First come named turns, each shown by rows before and after it. For each pair of rows after them, which turns, in which order, take the first row to the second? The first pair is done for you.
turn pupu:
.00 .08 .11 -.13 -.08 -.06 .03 -.08 .09 -.02 .17 .04 -.03 .16 -.07 -.01
 .12 -.19 -.06 -.05 .19 -.04 -.14 .04 -.21 -.04 .14 -.10 -.01 -.02 -> -.13 .09 .06 .15 -.12 .01 -.01 .06 .01 .07 .17 .09 -.13 .13 -.07 -.09
 .07 -.22 .11 -.16 .14 .05 -.09 .04 -.06 .09 .11 -.03 .06 .01
.25 -.07 -.03 -.34 -.04 -.16 -.09 -.02 .10 -.05 -.06 .20 .04 -.04 -.15
 -.01 .31 .01 -.05 .08 -.10 -.22 .06 -.16 -.06 -.16 -.12 .05 -.19 -.09 -> .07 -.06 -.05 .08 -.15 -.01 -.16 .19 -.01 -.02 -.06 .25 -.13 -.08 -.25
 -.16 .29 -.09 .20 -.07 -.19 -.03 .12 -.14 .15 .07 -.19 .11 -.12 -.06
-.08 -.01 -.01 .01 -.10 .02 -.02 .04 .02 -.02 .01 .06 -.01 .00 -.07 -.05
 .00 .04 -.06 -.03 -.03 -.02 .09 .00 .04 .08 -.01 -.04 -.04 .06 -> -.05 -.01 -.08 .03 -.01 -.03 -.02 .01 .01 .06 .01 .05 .00 .00 .02 -.02
 -.05 .07 -.08 -.03 -.03 -.06 .08 -.02 .03 .05 .02 -.02 .00 .07
-.01 .03 -.08 .04 -.09 .32 -.09 -.13 .28 -.36 -.05 .26 .07 -.09 -.05
 -.08 -.16 .06 -.07 .13 -.01 .02 .07 -.05 .00 -.06 -.04 -.16 -.15 -.04 -> -.07 .04 -.17 .28 -.04 .31 -.14 -.05 .23 -.20 -.09 .29 .01 -.11 .06 -.09
 -.25 .09 .01 .06 -.05 .06 .10 -.13 .11 .02 -.04 -.11 -.07 .01
turn Ponu:
-.03 .01 -.31 .12 .11 -.09 -.06 .04 .14 .22 -.12 .01 .05 -.03 .08 -.05
 -.02 .26 -.02 -.01 -.10 -.20 .11 -.17 .04 .01 .00 .01 .07 .18 -> -.01 -.06 -.24 -.08 -.05 -.05 -.03 .03 .18 -.02 -.10 .06 .10 -.08 -.15
 -.10 .06 .27 -.04 .02 -.13 -.23 .24 -.17 -.05 .01 -.08 -.05 -.05 .13
-.09 -.24 .04 .15 -.04 -.04 .21 -.20 .31 -.30 -.07 .29 .07 .08 -.08 -.32
 .22 .02 -.04 -.19 -.19 -.16 .29 -.07 -.18 -.10 .08 -.13 -.10 .16 -> -.20 -.12 .04 .41 -.03 .03 .18 -.06 .25 -.13 -.02 .30 -.09 .16 -.02 -.34
 .18 -.12 .12 -.32 -.15 -.05 .16 .03 -.01 .01 .18 -.11 .06 .22
-.04 .10 .18 -.11 .20 -.02 .18 -.03 .10 -.09 -.01 -.12 .01 -.12 .03 -.07
 .17 .22 -.30 .17 .17 -.02 .15 -.10 -.11 -.28 -.14 -.17 -.11 -.02 -> -.18 .13 .29 .01 -.03 .13 .16 .15 .08 -.22 .09 -.06 -.13 -.09 -.24 -.19
 .23 .00 -.14 .07 .16 .08 .13 .02 .02 -.14 -.11 -.21 -.07 -.02
turn fam:
.00 .03 -.03 .17 .10 -.07 .00 .10 .04 -.17 .07 .15 -.01 -.02 -.12 .01
 -.03 .16 .04 -.11 .16 -.02 .23 -.01 .10 -.02 -.18 .03 .13 -.11 -> .01 .03 .00 .13 .08 -.04 .00 .10 .02 -.23 .07 .15 -.04 -.02 -.14 .02
 -.01 .13 .05 -.08 .15 .01 .18 .03 .12 -.02 -.20 .04 .14 -.14
.01 .11 .20 .01 .04 -.03 .01 -.14 -.06 -.38 .04 -.21 .09 -.14 -.08 .42
 .03 -.13 -.04 -.13 .12 -.03 -.22 .20 -.02 -.24 .12 -.11 .18 -.07 -> -.04 .10 .08 .04 .06 -.15 .07 -.13 .05 -.26 .06 -.10 .11 -.06 -.04 .40
 -.03 -.12 -.08 -.28 .15 -.20 -.15 .15 -.10 -.25 .28 -.18 .21 .07
-.06 -.15 .01 .21 .10 .02 -.01 -.12 -.03 .17 -.23 .01 .00 -.03 -.17 -.08
 -.14 .05 .02 .12 -.20 .02 .15 -.31 .24 .07 -.28 .02 .00 -.05 -> -.06 -.11 .19 .09 -.03 .18 .00 -.11 -.08 .03 -.14 -.07 -.06 .00 -.33
 -.09 -.03 -.11 .07 .18 -.13 .14 -.03 -.17 .30 .08 -.31 -.04 .03 -.15
.04 .02 -.11 -.14 .05 -.07 .05 -.08 -.14 -.13 -.03 -.07 .05 -.05 .11 .01
 -.21 .13 -.11 .01 -.05 -.27 -.08 .09 -.03 -.16 -.01 -.15 -.05 .00 -> .04 .01 -.10 -.14 .05 -.03 .03 -.09 -.18 -.15 -.05 -.11 .04 -.08 .11 .01
 -.19 .14 -.10 .04 -.05 -.22 -.09 .08 -.01 -.14 -.07 -.12 -.07 -.02
Then:
(two turns a pair)
-.05 .16 .02 -.18 .05 -.01 .12 .06 .03 -.05 .01 .06 -.05 .00 -.03 .00
 .23 -.01 .01 .02 -.06 .06 -.10 .04 -.05 .08 .00 -.05 -.05 .06 -> -.04 .12 -.08 -.07 .14 -.11 .11 .06 .06 .07 -.07 .09 -.02 -.02 .11 -.01
 .13 .11 -.03 .00 -.11 .02 .02 -.07 -.09 .06 .00 -.02 -.05 .10
fam, fam
-.05 -.05 .11 -.01 -.18 .22 -.02 .02 -.02 -.22 .05 -.02 .02 -.15 -.28
 -.08 .22 -.07 .13 .11 -.06 .09 .07 .06 .03 .06 -.09 .03 -.07 -.17 -> .12 -.06 -.06 -.19 .14 -.07 .04 -.20 .05 .04 -.01 -.07 .17 -.09 .14 .13
 .06 .16 -.16 .19 .01 -.15 .04 -.08 -.15 -.18 .04 .04 -.07 -.07
pupu, pupu
-.01 .06 -.17 .12 .05 .05 -.15 .07 -.08 .07 .06 -.26 -.12 .06 .08 .20
 .01 -.03 -.18 .19 .12 .18 .14 .19 .04 -.03 -.01 -.01 .13 -.06 -> .01 -.01 -.09 -.06 -.10 .09 -.12 .09 -.04 -.15 .06 -.21 -.07 .00 -.13
 .14 .09 -.05 -.23 .21 .09 .15 .27 .21 -.05 -.03 -.08 -.06 .03 -.11
Ponu, Ponu
.05 .16 .34 -.35 .03 .02 -.10 .26 -.10 .11 .28 -.06 -.01 .23 .02 -.04
 .20 -.13 .06 .04 .08 -.01 -.34 .22 -.02 .03 .19 -.04 .17 .00 -> .03 -.02 .03 -.06 .29 -.27 -.10 .20 -.07 .43 .06 .06 .10 .13 .38 -.05
 -.04 .25 -.03 -.02 -.05 -.17 .00 -.15 -.12 -.02 .13 .09 .12 .13
fam, fam
-.15 -.20 -.14 .05 -.28 -.09 .03 .13 .24 -.23 -.08 .17 .05 -.16 -.31
 -.32 -.05 .16 .04 -.19 -.13 -.20 .42 -.21 -.12 .07 -.15 .05 -.15 .10 -> -.12 -.19 -.25 .21 -.03 -.16 -.05 .06 .14 -.02 -.21 .08 .08 -.23 .01
 -.23 -.15 .37 -.02 -.06 -.17 -.15 .40 -.34 -.07 .04 -.24 .17 -.12 .08
fam, pupu
-.11 -.02 -.34 .46 .02 -.19 -.03 .20 -.03 .21 -.12 .14 -.15 .25 .14 -.08
 -.32 -.05 .20 -.05 -.10 -.09 .25 -.13 .00 -.07 .25 .01 .17 .18 -> -.05 -.01 .01 -.05 -.41 .06 .02 .21 .02 -.39 .03 .11 -.13 .20 -.47 -.20
 .00 -.30 .22 .07 -.07 -.01 .21 .12 -.08 -.04 .12 -.14 -.03 -.02
pupu, pupu
.05 -.04 .02 -.32 -.21 -.01 .12 .03 .10 -.20 .10 .18 -.02 .09 -.30 -.05
 .09 -.11 -.07 -.12 .07 -.20 .07 .08 -.16 -.04 .11 -.20 -.15 .03 -> -.09 -.02 -.21 .21 .05 -.13 .07 .14 .02 .29 .02 .21 -.12 .12 .11 -.05
 -.15 .01 .04 -.28 .01 -.16 .11 -.06 .00 .03 .19 -.07 .06 .20
Ponu, fam
.26 .11 -.22 -.06 .12 -.15 .04 -.02 -.10 .14 -.01 .10 -.06 .01 .13 .00
 .14 -.03 -.11 .12 .03 -.10 -.05 .25 .08 .00 .13 -.06 .02 .26 -> .31 .10 -.17 -.05 .17 -.08 -.03 -.06 -.21 .08 -.07 .03 -.05 -.09 .15 .00
 .14 .04 -.08 .25 -.02 .02 -.07 .22 .14 .02 -.03 .02 -.01 .16
fam, fam
.07 -.04 -.06 -.34 -.13 -.13 .08 -.01 .12 -.20 -.14 .13 .14 -.06 -.22
 -.14 -.04 .04 -.06 .03 .03 -.08 .21 -.09 -.19 -.04 .00 -.10 -.15 .06 -> -.10 -.05 -.10 .12 -.19 -.02 -.01 .18 .01 -.11 -.16 .16 .00 -.13 -.24
 -.26 -.09 .00 .18 -.07 -.06 .11 .28 -.09 .05 .17 -.09 .03 -.06 .05
pupu, fam
.19 -.25 -.05 -.32 -.02 -.07 .05 -.25 .13 -.25 -.26 .07 .26 -.13 -.06
 -.09 .06 .32 -.19 .13 -.08 -.18 .36 -.35 -.29 -.18 -.28 .14 -.32 -.09 -> -.21 -.06 -.01 .57 -.13 .27 -.10 .22 -.11 .05 -.12 .11 -.21 -.06 -.11
 -.26 -.02 -.06 .36 -.23 -.12 .27 .17 -.16 .27 .25 -.18 .25 .05 .00
pupu, Ponu
-.02 -.01 .18 .20 -.06 .05 -.01 -.03 -.10 -.05 .08 -.18 -.15 -.03 .05
 .05 -.01 -.12 .20 -.01 .11 .23 -.19 .04 .19 .21 -.01 -.20 .01 .03 -> .03 -.02 .05 .07 .07 -.14 .09 -.11 .03 .14 .10 -.10 -.09 .11 .22 .15
 -.12 -.07 .02 -.07 .19 -.01 -.17 .01 .05 .06 .20 -.27 .05 .18
fam, pupu
-.03 .19 .09 -.15 -.03 -.10 .12 .03 .11 .09 .09 .11 -.13 .18 -.02 .10
 -.03 -.15 .02 -.16 .12 -.14 -.08 .10 -.03 -.03 .34 -.15 .08 .15 -> -.06 .07 -.09 .09 .09 -.20 .07 .05 .09 .24 -.04 .18 -.10 .07 .15 .04
 -.15 .07 .04 -.22 .01 -.17 .13 -.11 -.03 .01 .28 -.03 .08 .22
pupu, fam
-.08 .09 -.06 .34 .10 -.03 -.01 .10 -.02 .20 -.12 -.05 -.24 .06 .17 .06
 -.05 .01 .25 -.11 .07 .12 -.13 -.07 .17 .01 .12 .04 .07 .09 -> .12 -.03 .14 -.25 -.14 .03 .04 -.11 .06 -.33 -.14 -.07 -.02 -.10 -.23
 .02 .18 .08 .06 .13 .07 .05 -.02 -.05 -.09 -.09 -.08 -.04 -.23 -.10
Ponu, pupu
-.14 -.08 .06 .20 -.21 .23 .06 -.05 -.25 -.07 -.10 -.11 -.05 -.16 -.17
 -.07 -.08 -.24 .26 -.10 -.14 .11 .03 -.02 .26 .33 -.20 .05 .19 -.22 -> -.07 -.03 -.20 .13 .13 -.14 .16 -.17 -.11 .38 -.12 -.07 .02 .03 .29 .12
 -.30 -.08 .02 -.22 -.03 -.22 -.02 -.14 .10 .11 .17 -.02 .31 .04
fam, pupu
.09 .05 .07 -.27 .02 .06 -.04 -.09 .04 .00 .04 -.08 .06 .09 .01 .19 .00
 -.07 -.08 .15 .08 -.05 -.18 .07 -.03 -.11 .13 -.04 .01 -.06 -> .02 .08 .09 -.15 -.05 .15 -.06 .01 .03 .02 .09 -.06 -.01 .13 -.05 .15
 .01 -.20 .02 .08 .10 .03 -.22 .14 .07 -.05 .17 -.06 .08 -.05
Ponu, Ponu
-.12 .21 -.05 -.02 .03 .00 -.16 .11 -.03 .12 -.12 -.03 -.02 -.02 .08 .05
 -.03 -.04 .11 .15 .03 .12 -.13 .02 .11 -.10 -.03 .04 .10 .03 -> -.16 .23 -.06 -.04 -.01 -.05 -.11 .14 .03 .15 -.07 -.01 -.03 .04 .04 .05
 -.02 -.08 .11 .06 .07 .04 -.11 .05 .08 -.11 .08 .00 .14 .10
fam, fam
-.07 -.18 -.31 -.08 -.15 -.22 .01 .16 .18 -.13 .13 .08 .14 .00 -.16 -.12
 .15 .16 -.09 .02 -.15 -.22 .30 -.14 -.21 .16 -.02 -.19 -.21 .04 -> -.18 -.10 -.23 .22 -.23 -.03 -.09 .35 .03 -.12 .15 .03 -.04 -.03 -.22
 -.20 .19 .01 .15 -.03 -.18 .03 .22 -.05 .03 .33 -.11 -.14 -.09 -.03
fam, Ponu
-.09 -.06 .10 -.32 -.29 -.06 .11 .07 .17 -.05 .11 .10 .11 .13 -.35 -.02
 -.09 -.15 -.04 -.13 -.12 -.36 .11 .11 -.10 -.15 .28 -.07 -.15 .09 -> -.19 -.05 -.14 .22 .04 -.13 -.02 .12 .03 .45 -.01 .07 .01 .12 .13 .05
 -.33 .02 .07 -.21 -.18 -.28 .10 -.04 .07 -.10 .29 .11 .03 .19
pupu, Ponu
-.06 -.21 -.24 .10 -.12 -.17 -.01 .08 .19 -.17 -.18 .03 .13 -.06 .08
 -.19 -.06 .20 -.20 -.16 -.15 -.27 .45 -.17 -.13 .09 -.06 .08 -.21 .22 -> -.20 -.10 -.12 .29 -.32 .02 -.03 .31 .13 -.19 -.02 .07 -.07 .03 -.15
 -.30 .02 -.11 .02 -.33 -.11 -.10 .28 .05 .08 .25 .03 .01 -.06 .23
pupu, Ponu
-.12 -.10 -.09 -.03 -.23 -.25 .14 -.05 .15 .08 -.06 .22 .14 .02 .07 .05
 -.03 -.02 -.07 .06 .10 -.16 .28 .02 -.21 .07 .27 -.02 .00 .27 -> -.17 -.05 -.07 .11 -.24 -.19 .13 .04 .12 .13 .00 .23 .05 .08 .04 .05
 -.03 -.13 .04 -.02 .11 -.08 .23 .10 -.11 .13 .33 -.02 .09 .29
Ponu, Ponu
.11 -.12 -.07 -.14 .03 -.17 .06 -.10 .08 .00 -.09 .05 .18 -.08 .12 .01
 -.11 .26 -.17 .02 -.05 -.16 .13 -.16 -.20 -.10 .05 .02 -.12 .05 -> -.14 .02 .01 .22 -.18 .07 .03 .23 .01 .07 .09 .10 -.09 .06 -.11 -.12
 -.08 -.12 .16 -.22 -.02 .05 -.01 .05 .09 .15 .18 -.03 .10 .12
Ponu, Ponu
-.04 -.12 .02 .01 .06 .09 .03 .05 .03 .11 -.11 .07 .04 .05 .16 .01 .06
 -.16 .01 -.10 .04 .05 -.06 .15 -.09 .01 .12 -.10 .05 .12 -> .01 -.19 .00 -.06 .07 .03 .02 -.02 .05 .02 -.19 .07 .13 -.04 .16 .00 .04
 -.03 -.04 -.03 .00 .00 .08 .04 -.18 -.05 .02 -.05 -.06 .07
fam, Ponu
.18 .07 -.13 .07 .06 .00 -.02 .00 .20 .06 .21 -.13 .01 .05 .26 .03 -.32
 -.01 -.04 .00 -.08 .03 -.15 -.25 -.14 .08 -.02 -.11 .20 -.10 -> .17 .11 .01 -.05 -.12 .14 .00 .04 .22 -.14 .29 -.12 -.03 .08 -.01 -.01
 -.20 -.17 .01 .01 -.07 .08 -.22 -.11 -.12 .11 .00 -.18 .18 -.17
pupu, Ponu
-.15 .06 -.16 .15 .07 -.11 .07 .20 .20 .25 .19 .27 -.13 .34 .03 -.01
 -.03 -.16 .04 -.30 .11 -.29 -.09 .16 -.15 -.10 .52 -.12 .13 .34 -> .16 -.10 .01 -.54 .00 -.11 .07 -.16 .21 -.29 .04 .12 .19 .07 -.16 .05
 .18 .11 -.21 .14 .06 -.32 .03 .07 -.42 -.27 .13 -.08 -.26 .03
fam, pupu
